In the data rows, the value 128 means zero.
Here is a table of points, one per row:
[127 143 142  45  74 126  93 163 145 194 108 140 166 105 156 141 116 174
 101 124 121 195 130 127 128  87  76 206 119  87 101  94 148 139 136 109
 113 130 174 130 147 136 125 206 143 119 128 108 140 132  96  82 181 134
 165 140 104]
[158 171 166 121 133 129 146 101 154  33 159 107 100 172 151 151 116 126
 114  86 141 127 126 105  99 117 108 150 104 163 109 140  81 125  93 183
  53 151 110 193 112  88 106 162 132 113 137 161 161 114  95 101 164  92
 118  96 101]
[178 138 187 156 156 133 140 116  81 137 135 107 161  60 174 170 125  76
 140 145 148 139 176 160 171 130 120 112 117 104 132 132  84 127  60  87
 120 155 125  89 157 171 162 127 138 134 133 129 117  97  72  86  48  98
 153  86 161]
[179 151  81 115 149 104 124 101 112 138 119 149 173 122 134 120 173  88
 108 141 140 144 120  89  98 155 148 151  47  79 144 110  84 172 133 160
 115 145 134 101 126 116 168 124 101  69  65 216 110 147 160 167 143 140
  94 167 137]
[166 129 156  90  88 110  95  99 122  74 122 124 138 151  89  54 166 136
 119 153  99 122 111 148 113 108 125 117 153 150 142 111 121 129 105 153
 177 185 126  43 114 152 155 153 161 147 100  89 151 116 101 221 139 114
 133  89  81]
[194 173 125 103 166 194 141 135 147 130 115  76 115 146 158 174  98 108
 112 187  97 116 150  98  88 103 157  90  97  94 101 154 132  87 164 105
 180 126 159 128 115 139  78 145  74 149 164  70 145 150 135 150  79 133
  70 161 111]
[180 113 138 151 128 161 132 142 122 131 127  74  88 120 123 112 113  86
 126  97 110 152  53 180 131  72 103 172 115 116 155 117 187 192 139 138
 133 114  96 138 101 148  86  70 176  70 104 125  71 117 140 122 111  91
 107 142 101]
[ 93 119 176 137 101 140  57 121 133  70 109  77 154  89 182 121 112 144
 151 112 117 124  84 104 103 101 199  78 130 133 177  83 146 137  85  90
 113 105 120 130 160 142 103 105  96 133 100 153 144 146 144 119 166 207
 114 117 173]
[118 142 162 133 166  83 170 101 190 128 101 141 158 114 134  88 130 140
 182 106 156 126 100 178 128 131 134 141 117  68 150  75 110  49 131  93
 176 122 123 202  53 120 160  89 102 143 103 121 163 117 135 115 133 104
 148 146  79]
[124 111 111 155  96 104 169 149 130 137 103 165 103 106 116  74 107 127
  87 130 144 103 145  89  76 144  99 111  87 196  98  98 152 135  74 117
 135 158 189 119 103 189  85  72  52 133 123 117 135 150  99  69 124  90
  95 137 164]
[ 87  90 105 141 124 127 137 125 169 133 105 117 153 138 130  79 115 151
 153 147  88 146 170 115  78  46 182 139 156 128 128 163  95 168 168 147
 102 176 104 144 131  88 177 119 179 125 109 113 140 176 102  81  62 103
  98 124 162]
[145 146  67 120  76 148 160 154 156 113 103 129 193 135 144 154 163 118
  91 135 108 121 167 133 187 123 132 140 134 186 182  95  87 116 155  84
  62  77  93 134 129 156 149  75 129 137 168  63 116 121 135 152 163 115
 103 136 141]
[141 121  66 131 146 157  97 164 178 163 145 148 122 134 128 160 124 120
 185 141 164 127 114 133  70 119 119 118 142 174 104  94 120 106 119 112
  79 177 165 108 102 129 134 107 169  89 163 146 176  17 162 171 100 169
 164 116 138]
[110 123 137 142  81 166  75 130 161 157 143  82 120 207 114 166 174 114
 107 130 169 203 139 134 178 199 180 103 131 123 117  97 144 141 116 196
 153 133 152 160 105 137 145 109 134 119 112 117 158 189 153 107  94 107
 165 121 130]
[ 96 201 122 130 130  72 131 121 110 156 103  70  74 165 146 153 179 135
 159 122 139 100 132 113  72 145 105  71 193  90 162 131 155 122 130 123
 121 136 115 100 168 144 157 132 135  97 142 120 112 128 118 105 184  56
 149 194 138]
[ 78 155 108 131  95 101 167  94 108 166 170 138 150 101 160 100  93 100
 120 168  65 133 122 148 167 157 133  83 132 133  77 172 124 111 119 132
  70 144 116 146 149 154  65 127 169 146  57 121 177 119 183 160 136 125
 157 155  83]
[127 124 109 177 103 119  65 129 125 110 104 169 135 128 104 136 151 121
 134  89  95 106 189 152  67 116 162 121  91 103 128 177 125 138 134 102
 111  77 157 151 104 131  86 138 114 134 135 135  45 126 112 158 112 120
 224 100  72]
[131  93  84 177 140 116  84 169 179  93 172 153 139 114 196  77 158  94
  93  92 118 147  92 165 118 130  62  86 144  99  55 149 167 100 136 158
 140  72 102 123 157 135 173 165 125 149 154 144 135 138 100 158 127 125
 109 143 152]
[125 172 153 147 120 136 144 138 129 147 169 132  64 147 127 121  73 121
  80 127 109 166 147 124 124  77 126 132 134 185 156 155 101  97 158 148
 178 120 111 101 125 155 222 131  89 124 110 170  90 102 178  82 149 190
 178 132 105]
[178 177  84 133 160  88 119  67 139 135 114  98 126 191 146  71 127 205
 148 113 173 123 135  93 162 121 109 181 142 128  83 139 144 163 100 101
 144  90 103 108 153 128 107 126 135 188 109 126 107 117 196 115  98 136
 149  87 166]
[120 149 138 105 144 139  77 171 120  94 190 135  84 131  84  93  99 108
 115 141 152  62 120 173 156 153 137 121 104  88 145 150  93 209 173  59
 122 130 185 155 131 116 164 135 125 150 112  87 172 116 165  92 167 115
 117 133 173]
[121  91 106  81 176  83  74  77  63 124 188 134 141 146 132  99  95 116
  85 164 113 121 165 128 131 111 114 134 179 106 146  90 131  80 129 163
 135  78 143 121  88  78  84  74 116  47 161 115 131 136 120 100 126 131
 143 106 153]
[ 96 133 133  83 109 118 121 109 161 123  92 153  84 134 147 158 130 107
 105 110 118  89 133 177 186 133 163 161 166 145  85 120 119 170 146  82
 150 140 108  71 147  84  98  90 102 139 175 215 156 125  82 123  92 142
 120 186  75]
[173  84 120 188 121  87 103 109 145 141  78 100 130  57 101 211 167 154
 116 175 131  71  93  98 172 115  82 136 157 147 118 199 106 120 175 159
 150 129 119 148 107 134 111 138  95 100  95 118 177 134 105 114 136 161
 136 108 124]
[ 71  58 106 119 131 142 164  84 157 124 143 161 133 171 142 150 140 127
  98 150 173 151  81 111 153  93  96  89  67 142 229 147 156 114 141  75
 141 154 122 115 155 108  89 190 127 141 151 154 135 121 151 109 101  80
 147 106 118]
[170 121 151  96 105 100 159 152 124 196 186 141 105 144 106  88 172 125
 181  72 116 137 143  77 150 141 141  99  81 141 167 162 155 129 131 118
 128 107  86 139 155  91 106 107 123 106 122 100 152 115  43 131 105 209
 113 133 129]
[140 131 110 113 117 119 124 154 112 136 147  86 127 107  34 148  82 203
 118 171 145 138  87 156  94 145 100  95  99 124 150 137 114 117  71 129
 106  91 126 149 147  95 166  89 176 187 173 173 121 179 110 136 106 141
 127 160 103]
[ 71  70 180 126 148 102 155 166  76 157 115  69 177 166 145 127 136 110
 151 134 195 108 171 145  82 142  82 148 126 137 116 121 112 205 142 180
 135 124 104 142 143 142 126 142  81 161 166  99 122  98 176 146 132 150
 113 126  57]
[123 116 137 122 234 133 143 168 109 129  86 166 108 125 178 165  99 175
 103  96 146  97 176 148 162  99 158 108 104 179 149  90 156 126 134 167
 156 118 180 136 158 131 121 128 193 145  70 135 150 149  93 181 143 128
 139 151 137]
[104 113 195 126  96 140 169 123 133 109 173 141 155 135 179 169 122 164
 150 178 150 109 123 151  82 194 147 179 114 170  97 176 174 130 134  94
 147  96 116  76  50  84 153 132 161 103 106 120 106 147 129 135 150 113
 130 145 178]
[ 99 153 123 156  72 121 134 109  57  79 136 203  72  89 123 164 125 141
 145 163 153 194 129  80 113 117 111 139 127  98 106  67 104 165 159 151
 186 127  66 172 126 129 126 118 142 162 148 100 130  96 123 174 128 121
 132 147 157]
[114 111 116 117 165  62 126 195 110 137  93 144  84 128 122 167 112 105
 168 132  43 159  74 124 157 170 141 127 142 171 131  89 111 123 113 110
  99 100 136 117 127  86 141 194  81 132  99 104 100 136 162 136  86 106
  88  71 123]
[183 109 146 125 102 143 117 147  90 130 123 222 133 160 161 124 142 166
 127 135 131  79  94 136 154 130 153 125 159  92 119 159 140  93  80 146
 113 220 124 177 162 129 151 104 137 100 168 107  53 158 180 107 134 155
  91 126 101]
[130 122 146 129 119 166 174 137 153 176 102 138 101 125  95 121 119  93
 140 121 131  92  97 167 126 108 138 168 138  74 147 136  98  89 118 213
  90 125 111  87 138 135  79 137  82 181 156 121 118 170 124 166 157 134
 175  98 237]
[122 167 105 131 130 135 168 157  71  88  72 137 156 129  94 109 159  65
 135 116 150 184 134 140 104 165 143 146 172 135 131 176 159  79 183 103
 149 124 167 126 145 137  94 130 193 152 144 181 167 138 136  88 160 165
  89  59 125]
[ 72 114  55 115 155 213 157 115 128 100 191 117 114 110 121 119 134 148
 192 113 113  90 131 107 152 157  91 160 170 115 124 103  87 136 131 105
 137 133 132 147 140 204 124 152 125  91 105 140  93 189  83 138 130 159
 134 105  90]
[ 99 128 185 100 158 208 106 100 112 145  63 142 159 113  71  82 151 100
 125 128  80  95 118  56 158 133 120 135 138 152 111 147 145 115  82 141
 133  65 124 175 118 145 157 163 152 106 155 148 136  78 144 123 104  98
 123 184 161]
[106 117 136 190 144 114 143 124 113 137 163  56 126  78  93 116 149 145
 103 107  89 123 147  75 190 124 166 132  93 109  89 102 177  98 159 122
 102 196 168  89  80  95 135 133 133 167 181 134  78 100 122 145 172 125
 105 106 124]
[146 112 122 135 134 152 128  75 167 121 125 151 172 100  51 160  44 156
 126  43 163 173 173 155 114 180 128  89 173 125 133 136 148 139 136 138
 138 141  99 102 167 113 126 152  98 104  91  98 100  88 132 126 149 107
  77 152 126]
Along one direction, these points spread out more than along any other. How far along it is each point below, from 0 to 99? The average is 50, and the first point in the table lies past the average. One standard deviation of the points above along it is 16.
[183 109 146 125 102 143 117 147  90 130 123 222 133 160 161 124 142 166
 127 135 131  79  94 136 154 130 153 125 159  92 119 159 140  93  80 146
 113 220 124 177 162 129 151 104 137 100 168 107  53 158 180 107 134 155
  91 126 101] 51
[ 87  90 105 141 124 127 137 125 169 133 105 117 153 138 130  79 115 151
 153 147  88 146 170 115  78  46 182 139 156 128 128 163  95 168 168 147
 102 176 104 144 131  88 177 119 179 125 109 113 140 176 102  81  62 103
  98 124 162] 54
[114 111 116 117 165  62 126 195 110 137  93 144  84 128 122 167 112 105
 168 132  43 159  74 124 157 170 141 127 142 171 131  89 111 123 113 110
  99 100 136 117 127  86 141 194  81 132  99 104 100 136 162 136  86 106
  88  71 123] 30
[127 124 109 177 103 119  65 129 125 110 104 169 135 128 104 136 151 121
 134  89  95 106 189 152  67 116 162 121  91 103 128 177 125 138 134 102
 111  77 157 151 104 131  86 138 114 134 135 135  45 126 112 158 112 120
 224 100  72] 48
[110 123 137 142  81 166  75 130 161 157 143  82 120 207 114 166 174 114
 107 130 169 203 139 134 178 199 180 103 131 123 117  97 144 141 116 196
 153 133 152 160 105 137 145 109 134 119 112 117 158 189 153 107  94 107
 165 121 130] 72
[166 129 156  90  88 110  95  99 122  74 122 124 138 151  89  54 166 136
 119 153  99 122 111 148 113 108 125 117 153 150 142 111 121 129 105 153
 177 185 126  43 114 152 155 153 161 147 100  89 151 116 101 221 139 114
 133  89  81] 63
[104 113 195 126  96 140 169 123 133 109 173 141 155 135 179 169 122 164
 150 178 150 109 123 151  82 194 147 179 114 170  97 176 174 130 134  94
 147  96 116  76  50  84 153 132 161 103 106 120 106 147 129 135 150 113
 130 145 178] 63
[120 149 138 105 144 139  77 171 120  94 190 135  84 131  84  93  99 108
 115 141 152  62 120 173 156 153 137 121 104  88 145 150  93 209 173  59
 122 130 185 155 131 116 164 135 125 150 112  87 172 116 165  92 167 115
 117 133 173] 59
[122 167 105 131 130 135 168 157  71  88  72 137 156 129  94 109 159  65
 135 116 150 184 134 140 104 165 143 146 172 135 131 176 159  79 183 103
 149 124 167 126 145 137  94 130 193 152 144 181 167 138 136  88 160 165
  89  59 125] 43
[180 113 138 151 128 161 132 142 122 131 127  74  88 120 123 112 113  86
 126  97 110 152  53 180 131  72 103 172 115 116 155 117 187 192 139 138
 133 114  96 138 101 148  86  70 176  70 104 125  71 117 140 122 111  91
 107 142 101] 60
[146 112 122 135 134 152 128  75 167 121 125 151 172 100  51 160  44 156
 126  43 163 173 173 155 114 180 128  89 173 125 133 136 148 139 136 138
 138 141  99 102 167 113 126 152  98 104  91  98 100  88 132 126 149 107
  77 152 126] 64
[ 71  58 106 119 131 142 164  84 157 124 143 161 133 171 142 150 140 127
  98 150 173 151  81 111 153  93  96  89  67 142 229 147 156 114 141  75
 141 154 122 115 155 108  89 190 127 141 151 154 135 121 151 109 101  80
 147 106 118] 50
